Rotation paths and how fast each direction turns (degrees per step)
Each turn is a multiple of 5 degrees from 10 to 175, or 0.
Each row of a path follows its step; steps can be skipped.

step 0: 3, 28, -7, -50, -1, -25, 4, 64, -61, -20, 51, 3, 0, 7, -30, -12, -17, -1, 5, 13, 6, 5, 11, 23, 32, -4, 17, -10, 39, -21, 9, -25, -14, -26, -12, 7, -32, -19, 18, 13, -1, 1
step 1: 49, 10, 23, -35, 13, -15, 19, 10, 7, -1, 3, 10, 6, 8, -34, -10, 16, 37, -2, 14, 13, -28, 10, -15, -52, -32, -11, -13, -15, 10, -14, 14, -30, 24, -15, 9, -25, 23, 6, 78, -24, 10
step 2: -6, -21, 19, 3, -19, -7, -2, -35, 33, 40, -38, 11, -19, 7, 13, -28, -16, 16, 44, 0, 27, -10, -11, -36, -6, 8, -30, -18, -42, 32, 3, 6, 12, 34, -43, -31, 4, 4, -25, -10, 9, 46
step 3: -70, 15, -42, 11, 12, -13, -9, -15, -4, -9, 18, 17, -13, 18, -2, 5, 5, -35, -14, -27, -4, 14, -32, 20, 34, 41, -17, -23, -15, 0, 28, 35, -9, 20, 16, -35, 9, -9, 5, -41, 20, 38
step 5: 55, 16, 70, -5, -21, 28, 20, 7, -4, -4, -11, 41, 40, 2, -3, -5, 6, 18, -17, 44, 15, -20, 12, -24, 8, -2, 0, 35, -29, -20, -8, 10, -10, -13, 11, 6, -40, 20, 26, 28, -3, -12
step 6: -6, 9, 35, 32, 0, 28, -17, 7, 24, 16, 8, 2, 43, -12, 27, -38, 7, -11, 28, 14, 23, -18, 10, 11, -10, -38, -19, -24, -33, 4, -12, 18, 19, -11, -29, -6, 3, 0, -60, -1, 26, 54
step 7: -43, -15, -40, -4, 54, -45, -12, 30, 13, -2, 15, 12, 19, 5, 9, 2, 2, -10, 47, -53, -25, -6, -3, 38, -3, 6, -5, -3, -28, -9, 16, -1, -4, -1, -30, -20, -6, -51, -2, -18, 23, 12
step 8: 8, -7, 21, -19, 7, -52, -17, -1, -19, -28, 28, -16, -19, 29, -28, 26, 1, 2, -20, -60, -24, -21, 25, -11, -10, 52, -2, 4, -6, -12, -3, -22, -20, 13, 22, -38, 11, 19, 1, 16, -21, -48
step 9: 15, 17, 50, 16, -39, 8, -10, -12, -23, -43, 5, 25, -13, 1, -6, -15, -21, 26, 6, 10, 34, -10, 2, -80, 16, 9, 31, 10, -12, 4, -25, 11, -17, -9, -15, 13, 24, 35, 32, -12, -24, -1
-3, -19, -15, -11, 2, 2, 4, -9, 13, -4, 14, -3, 1, 13, 8, 0, 0, -4, 3, -10, 8, 9, 7, -4, 11, -2, -1, 1, -10, -3, 2, 1, 5, -2, 8, -9, 0, 2, -4, -3, -7, -5 : 80
9, -14, 17, 1, 13, 10, 0, 9, -2, 0, -7, 6, -5, 18, 0, -11, -4, 0, 1, -12, -8, 3, -6, -1, 5, -4, -1, -6, 10, 10, 3, 7, -2, 0, 5, 8, -2, 10, 2, -1, 0, -2 : 95
4, -7, -17, 8, 12, -1, -2, 10, -8, -5, 4, 1, 10, -3, 7, 14, 0, -2, -7, -3, 6, 0, -6, -15, -10, -15, 4, -4, 1, 5, -4, -8, -6, 9, -2, 0, -6, 9, 5, -5, 8, 9 : 120
-5, -4, -8, -14, -8, 3, 2, -9, -9, 5, -1, -1, -12, 11, -2, 3, 11, 14, -1, 11, 4, 1, -3, -6, 2, 7, -1, -13, 10, 12, -2, 6, 1, 11, -1, 1, 1, -5, 10, 7, 3, 12 : 40
-12, 1, -3, 11, 1, 6, 9, 15, 2, 3, 12, -3, -8, 9, -4, 4, 1, 4, -4, -3, 2, 3, -15, 6, -10, 5, 10, -13, -2, -6, 10, -2, 7, -8, -6, -1, -12, -11, -2, 4, -5, -7 : 100
12, 1, -1, 2, 1, -2, -5, 11, -6, -8, 10, 7, -14, -8, 15, -14, 8, 1, 4, 14, 7, 2, -4, -8, 0, -4, -3, 8, 2, -6, 4, 1, 5, -6, 11, 0, -1, 2, 2, 16, -7, 1 : 80
-8, 10, 3, -10, -6, -10, 5, 0, 1, -2, 1, -1, 9, 9, 14, 3, 4, -7, 1, -9, 1, 7, -7, 0, -1, 9, -1, 6, 10, 0, -10, -11, -9, 2, -2, 11, -8, 10, 0, 19, 1, -10 : 95

step 0: 23, 17, 5, -32, 22, 10, -21, -60, -5, 41, 0, -24, 5, 28, -35, -17, -4, -2, 8, -13, -8, 1, 0, 24, 16, -37, -21, -9, 30, -3, 15, 14, 5, 9, -38, 11, 1, 35, -5, 45, -25, 32
step 1: 16, 50, 4, -14, 15, -29, -17, -46, -26, -8, 0, -21, 24, -10, -26, 11, 45, -13, 2, 25, -39, 14, 10, 27, 9, -18, -22, -23, -24, 12, 15, 15, -48, -3, 5, -5, 3, 31, 18, 20, -24, 23
step 3: -40, -5, 13, -13, -23, 30, -12, -10, -14, 16, -13, 8, 12, 58, 5, 13, -7, 45, 18, 18, 7, 21, 37, 17, 18, -5, 12, 10, -17, 7, 36, -23, -39, 23, -25, 41, 15, 15, 25, 15, -12, 24
step 4: -13, 37, -18, -4, -30, 33, 9, -18, -16, 22, -16, 15, 33, 40, -9, -20, 16, 42, -47, 24, -11, -5, 13, -1, 10, -2, 20, -27, 10, -10, -18, -5, -32, 31, 41, 23, 6, 35, 15, -1, -11, 21
step 5: -6, 12, -14, 6, 1, 37, -23, -19, -33, 43, 20, -30, 14, 17, -58, -20, 12, -2, -8, -30, 16, -18, 24, 7, 24, -20, 15, -53, 32, -9, 1, -7, -12, 44, 11, -6, -25, 8, -15, -6, 2, 13
step 6: 9, 9, -29, 11, 11, -2, -19, -19, -33, 33, 29, -10, -16, 2, -41, 15, -7, 2, 46, 8, -8, 27, 13, 35, 35, -39, 8, -32, -23, -39, 32, 32, -11, 14, 15, 17, -13, 15, 18, 3, -14, 26
step 7: -3, 18, -17, 1, 28, 12, -18, -26, -40, -2, 8, -19, -44, 30, -13, 26, 3, -8, -32, 16, -8, 29, 19, 35, 33, -3, -16, -2, -26, -18, -8, 7, -28, -39, 52, 9, 10, 9, 2, -9, -48, 6
step 8: -14, -17, 17, 10, 42, 33, -16, -21, -60, 3, -10, -5, 0, 40, 1, 13, 24, -12, -23, -9, 25, 11, 66, 13, 11, -20, -10, 24, -1, 9, 1, -26, -2, 1, -9, 32, -4, 15, 20, 21, -33, -19
step 9: -18, 25, 2, -17, 19, -5, 31, -28, -54, 29, -2, 24, 48, 12, -1, -22, 15, 45, 19, 11, 21, 20, 25, 19, 16, -25, -1, 22, 0, 13, -13, -2, 16, 16, 20, 24, 2, 33, 17, 40, -21, 12
-10, -3, 8, 2, 0, 1, 6, -4, -1, 1, 8, 4, -8, 8, -7, -7, -9, 1, 19, 2, -3, 2, 0, 1, -15, -11, 12, 4, -1, -1, 14, 5, 16, 7, -10, 4, 8, 0, 0, 9, -7, 1 : 125
0, -1, 3, -4, 9, -6, -1, 10, 11, -5, -25, 3, 8, 1, -4, -7, -7, 8, -1, -2, 7, 4, 13, -6, 2, -10, 10, 7, 6, -5, -5, -8, 0, 8, 6, 2, 7, 2, -3, -9, -10, 4 : 70
-9, 1, 6, 8, 10, 3, -4, 13, 7, -1, 9, 5, -4, 10, 4, 5, -18, 3, -15, 9, -9, 8, 2, 7, 3, -1, -16, 3, -7, -3, 3, -2, -2, 6, -4, 8, 6, 3, -4, -5, 8, -8 : 80
7, -1, -6, 1, 8, -5, 0, 5, -2, -20, -1, -15, -6, -4, -11, 9, -9, 0, -1, 2, -8, 4, -5, 1, -1, -4, -7, -4, 8, -3, 8, 7, -3, -2, -6, -6, -12, -5, 11, 0, -20, 3 : 65
-10, -2, 8, -7, 5, 8, -10, -3, -2, 1, 4, -15, -9, 7, -1, -3, -5, 1, -5, -16, 5, -6, -5, 4, 2, 11, 0, 10, 12, 6, 4, -5, 4, -4, -2, -8, 1, 1, -14, -11, -1, 14 : 140
-3, 0, 2, 7, -7, 0, -9, -11, 12, -9, -2, -6, 1, -5, 0, -8, -11, -24, 2, 0, 15, -2, 4, 0, 5, -6, -9, 0, -9, 4, 3, 13, 0, -3, 10, 6, 1, 11, -2, 2, -3, 3 : 60
-5, 5, -1, 1, -9, -7, 6, -11, 0, -1, -14, 1, -8, -2, -11, 4, 3, -1, -20, 2, -12, -5, 2, 5, -10, 4, 4, -4, 3, -4, 8, 4, 4, -13, 3, -1, 20, 8, 4, -5, 3, -1 : 115
